One vector is turned by the same rotation once a tick. Each row is the vector after some number of ticks, and that number follows the row.
The counts run from 0 to 285.
[147  91 156 124 170  80  83 105 135 110 110 155 150 148 113 116 148 162
 117  73 116 109 127 104 143 160  82 170 165  69 121 113 135 108 115  94
 118 130 120 122 142 125 122  99 179 113 104 129 104 145  85]
173
[118 117 184 122 120 115 130 107 137 108 102 112 146 152  95 114 173 128
 127 104  99  62 154 116 148 146 108 180 162 114  82 113 123 154 148 118
 134 103 116  82 140 137  81 107 156 112 144  87 135 112 113]
149
[ 98  92 174  91 122 106 104 106 174  99 115 157 137 152 108  98 147 149
 135 101 150 117 132 105 167 140  72 146 135 150 141 108  86 120 132 142
 142 101 103 107 123 112 114 143 170 111  80 123  91 137  57]
55
[140 118 169 125 169  90 159 102 149  95 100 145 155 140 110 100 159 115
 116 125 134 109 171  92 169 166  73 175 146 113 104 109 107 163 149 133
 136 118 119  74 142 133  97 131 137 157 107 111  98 116 106]
209
[120 141 144 135 142  85 130  86 127  92 104 142 131 154  85 103 155 148
 106 147 119 126 130 114 167 118  98 175 146  91 112  80 139 117 125  80
  88 103 146 102 143 176 139  98 175 165 131 124  87 148  98]
87
[136 134 184 113  86  88 142 107 142 102 126 119 125 156 120 120 179 126
 148 145 109 100 148 117 184 144  80 154 173 102  94 122  94 130 131 103
 114  93 107  88 159 160 109 118 129 123 126 102 146 114 121]
274
[105 121 169 111 117 108 114 115 134  98 131 124 128 175 114  99 121 154
 176 166 107 112 174  79 162 118  93 184 124 108 131 146 116 140 121  82
 121 105 122  92 110 121 172  88 159 134 100 128 107 140 103]
110
[ 95 128 168 115 131 134 134 123 159  96 127 160 121 152  96 105 169 112
 144  99 144 108 158  94 146 150  98 142 168 145 100 120 106 144 166 103
 117 112 111 101 151 163  98 115 175 108 136 124 133 112  58]
60
[105 124 147  97 135  90 117 104 162  78 103 138 134 146 134  97 117 121
 187 100 150 128 182  77 173 135  98 152 122 130 158 152 111 145 124 117
 140  99  97  92 115 137 120 102 160 134  91 125 100 121  68]
199
[100 140 146  80  82 113 120 159 146 103 127 157 117 171 106 110 156 142
 158 141 129 138 184  99 166 135  77 133 182 109 105  93 133 152 160 122
 122 114 119  99 119 159 106 137 167 108 114 137 130  93 107]
127
[ 90 113 165  79 135  94 127 123 128 104 128 144 130 167 119 106 137 120
 201 115 100 126 156 104 145 121  85 156 167  90 112 122  99 147 161 153
 148 122 131 129 127 109 130 113 200  96 111 111 154 104 109]
42
[117 138 148 154 161  80 119  63 137  88  78 120 159 120 109 101 153 126
 125 107 118  82 162 103 156 129  99 187 132 103 105 137 108 153 139 114
 115 110 104  94 132 165 140  98 150 144 125  95 109 126 100]
82
[106 160 115  77  97 113  96  84 127 114  79 164 133 149 109 101 134 177
 156  68 113 108 130 122 146 117  98 147 148  82 140 111 128 137 161 136
 121 111  97 140 110 155 134 115 183 101 113 115 114 113  71]
163
[103 138 157  65 120 105 131 110 145 105 128 128 135 167 126 101 124 123
 209 125 101 118 156 105 146 114  88 147 145  96 140 127  86 149 154 137
 139  95 125 119 118 116 150 113 199 102 107 103 131 113  95]
43
[101 132 133 102 101  86 107 125 145  92 120 146 128 158  84 109 142  98
 174  98 153 131 164 107 159 106 111 158 177  84 144 120 108 112 165 121
 138 119  90  99 147 146  94 141 163  90 116 132 152 102  83]
283
[105 140 142 132 180  65 137 107  81 100 118 148 138 149 113  86 118 137
 175 126 111 133 158  94 147 145  88 179 158  66 145 136 121 171 170 112
 156 118 120 107 120 139 135 123 152 117 141 119 144 114 105]
101
[ 97 154 158 120  89 105 132 111 128  95 112 127  93 158  75 107 179 158
 138 179 131 101 173 122 152 116  86 170 169 117  95  97 124 149 145  94
 101  94 108  86 121 170 100 125 145 144 138 122 114 109 111]
2
[138  91 156 112 134  74 149 108 138  95  99 175 138 152 103 118 171 126
 128  98 145 103 120 114 161 167  46 164 162 110 105 103 104 146 100 136
 117 102 119  93 117 125  87 107 153 125 103 116 139 151 126]
269
[122 122 136 111 125  99 122 135 117 112 126 163 140 158 136 101 143 189
 144  82  96 117 145 117 160 161  53 136 181  66  93 102 146 143 136 111
 121 123 115 114 111 177 138 108 152 105 128 120 134 131 115]
251
[116 155 122  94 130 102 104  87 109  99  82 157 137 149 116  96 131 159
 162  38  99 103 133 125 146 131  92 150 137  74 141 101 138 143 159 142
 134 109 112 132 114 153 109 113 179 103 129 106 131 123  77]
162
[105 117 154 103 144 121  98 116 117  96  99 186  91 183  92  94 152 179
 137 103 110 149 123 115 155 128  97 143 140 122 130  69 158 129 146 119
 151 114 146  91 101 131 112 113 190 124 132 138 103 160  69]
241
[106 140 150 131 165  61 129 102  83  99 125 137 131 163 113  86 117 145
 156 142 117 127 143 116 149 127  89 183 167  58 120 121 108 157 173 103
 139 129 108 103 131 154 150 129 136 118 155 128 151 125 119]
100
[ 69 154 112 115 118 125 103 117 119  88 105 136 139 159  76  87 124 139
 144 153 152 112 158 125 158  92 112 169 172 100 124 111 125 146 178 120
 138 142  97  96 111 149 138 123 158 118 141 135 108 111 111]
224
[124 140 164 104 131  95 140  92 130 108 136 181 120 176 111  99 131 168
 147 127 140 149  95 115 162 136  67 151 158 111 111 106  99 149 142  82
  86  96 118 117 127 163 146 110 163 141 138 140 125 172  88]
183
[132 118 162  87  94  98 124  85 140 105 128 120 179 163 147 106 115 144
 153 109 109 119 131 114 174 128  57 158 156  89 116 135 106 137 129 139
 109 112 103 130 117 154 163 112 168 120  85  95 102 123 117]
45
[139 140 168 129 162  69 138  80  99 106 101 144 121 155 119  96 120 162
 138 106 106 146 113 112 179 140  86 157 129  69 133  87 147 136 154  96
 141 107 127  81 134 150 111 122 131 154 159 127 115 154  94]
94
[112 137 172 132  99  82 131 101 112  91 104 108 115 152  82 112 170 152
 131 172 120 108 173 125 173 119  78 179 160 101  86  88 113 151 144 117
 113 109 109  84 127 157 102 131 119 150 136  92 133 116 131]
3
[102 129 152 111 162  82 101 112 119  97 121 132 138 139 107 115 154 117
 182  87  89  78 167 102 130 123 107 177 146  71 126 135 122 135 150 116
 138 101 132 129 129 131 154  97 200 103 123  98 142 111  88]
168
[108 117 168  85 120 101 145 102 137 102 117 158 110 175 105  88 141 167
 154 168 136 149 143 111 168 121  52 154 132 134 122 108  99 166 139 148
 140 103 121  79 111 121 123 146 151 141 108 122 117 140 108]
122
[115 142 174 127 143  90 109  99 137 112 100 127  92 143 102 106 164 155
 148 147 111 119 154  98 154 121 114 161 131  98 134 118 129 142 172  87
 140 101 121  79 160 124 102 139 162 129 134 138  92 115  64]
91
[ 98 140 148 147 141  93 124  65 132  72  94 114 142 135  91  95 130 130
 130 136 125  92 152 112 158 104 118 189 128 116 115 132  98 142 131 100
 111 103 104 104 120 178 160  90 154 140 131  89 112 125 100]
81
[101 128 175 120 116 134  96 100 135  98 106 106 108 161 111  86 137 174
 148 147  77 108 164  97 164 108 126 181 126 121 116 110 133 137 137 103
 146 102 136  83 127 131 147  93 172 141 117 102  91 121  85]
236
[ 84  99 147  99 117 138 121 130 148  98 111 150 137 171  51 117 153 131
 125 112 142  87 141 128 144 123 100 173 152 126 124  78 132 140 132 131
 112 115 137 111 109 127 108 103 192 133 107 119 114 148  90]
145
[103 173 130 108 124 106 105 113 117 104 108 159 101 167 107 101 130 163
 151 114 133 151 146  90 152 129 112 147 153  84 133 107 152 141 180  79
 123 123  99  93 137 162 126 132 157 117 137 166 117 123  69]
97
[110 144 153 106 141  84 137 121 119 125 115 165 113 149 121 115 165 142
 183 118 139 123 163  96 139 158  84 145 185 100  94 138  98 159 158  83
 103 106 109 105 143 148 109 114 172 100 143 148 152 105  90]
186
[145 144 148 103 154  76 154 104 125 121 111 148 155 154 148 116 116 136
 189  91 130 126 143 100 174 158  56 130 162  85 121 129 124 150 124  99
 116 110 116 121 114 153 102  96 158 128 120 128 118 121 113]
191
[117 142 167 101 109 100  95  93 147 117 114 122 134 141 110 111 134 174
 155 104  97  88 145 103 148 122  95 172 114  89 142 137 117 141 137 117
 113  84 100 137 129 130 166 114 180 132  90 108  85 131  79]
170
[142 109 162 128 136  71  90  82 134 119 106 133 157 146 125 114 144 167
 110  89 110  99 121 121 156 142  73 179 152  70 115 123 117 121 122 102
 101 113 103 112 141 131 144 105 158 124  95 116  98 148  87]
172
[101 136 162  97 139  88 127 117 139 117 109 156 108 142 119 114 161 155
 202 143 142 127 157  95 138 141  81 136 173 101 120 132  84 162 168  93
 112 105  98 122 142 120 106 131 178 107 129 152 134 106  92]
187
[ 96 136 152 108 153  86 134 110 137  96 101 110 136 132 108 109 123 117
 192  88 142  86 169 116 167 117 112 140 148 103 155 112 117 124 159  94
 163 110 114 118 105 138  91  99 160 121 149 105 122 105  73]
72
[137 131 139 112  87  92 123 105 132  89 110 142 155 162 119 117 131 109
 148  81 139 124 139 114 178 132  90 146 192  77 111 113 132 122 146 100
 117 128  89  98 153 180  94 120 129 113 128 109 149 113 105]
281
[132 140 132  88 134  81 134 126 143 113 102 152 139 158 143 117 121 136
 196  86 139 131 152  86 170 159  73 127 172  92 127 121 136 137 130  91
 111 112 103 123 111 144 102  96 159 131 105 145 114 112  91]
192
[127 105 182 130 143  85 106  79 138 106 128 130 119 154 128 106 154 149
 144 114 103 113 127  99 146 146  99 182 149 111 105 150  85 133 142  83
 122 105 103  84 169 149 143 111 130 115 143 118 132 148  81]
178
[ 98 148 150 101  96 114 123 116 167 109 114 121 142 152  99 115 147 153
 144 130 172 103 146 128 182 115  75 120 179  96 119  94 120 131 167  73
  93 115  91 133 123 172 106 109 157 117 134 125  99 114  96]
68
[ 94 143 175  95 131 106 128 100 130  97 122 118 126 164  91  86 114 147
 159 147 141 124 148 121 185 104  95 144 138  97 167  84 121 151 191 117
 157 116  98  87 109 136 101 143 126 141 135 129  96 114  88]
218
[102 134 123 101 114 127 104 102 135 104  72 134 148 157  95  91 120 179
 124 128 122 101 159  98 162 118  83 166 125  98 128 105 146 173 140 135
 122 124  98 106  87 128 136 100 170 142  91 115  61 126 107]
230
[117 110 179  88 109 125 121 104 144 105  91 128 115 159  85 107 170 146
 150 116 110  84 128 130 159 130  92 158 136 115 141  77 123 147 159 124
 145  97 116 100 122 101  59 117 167 125 128 103  95 129  89]
151
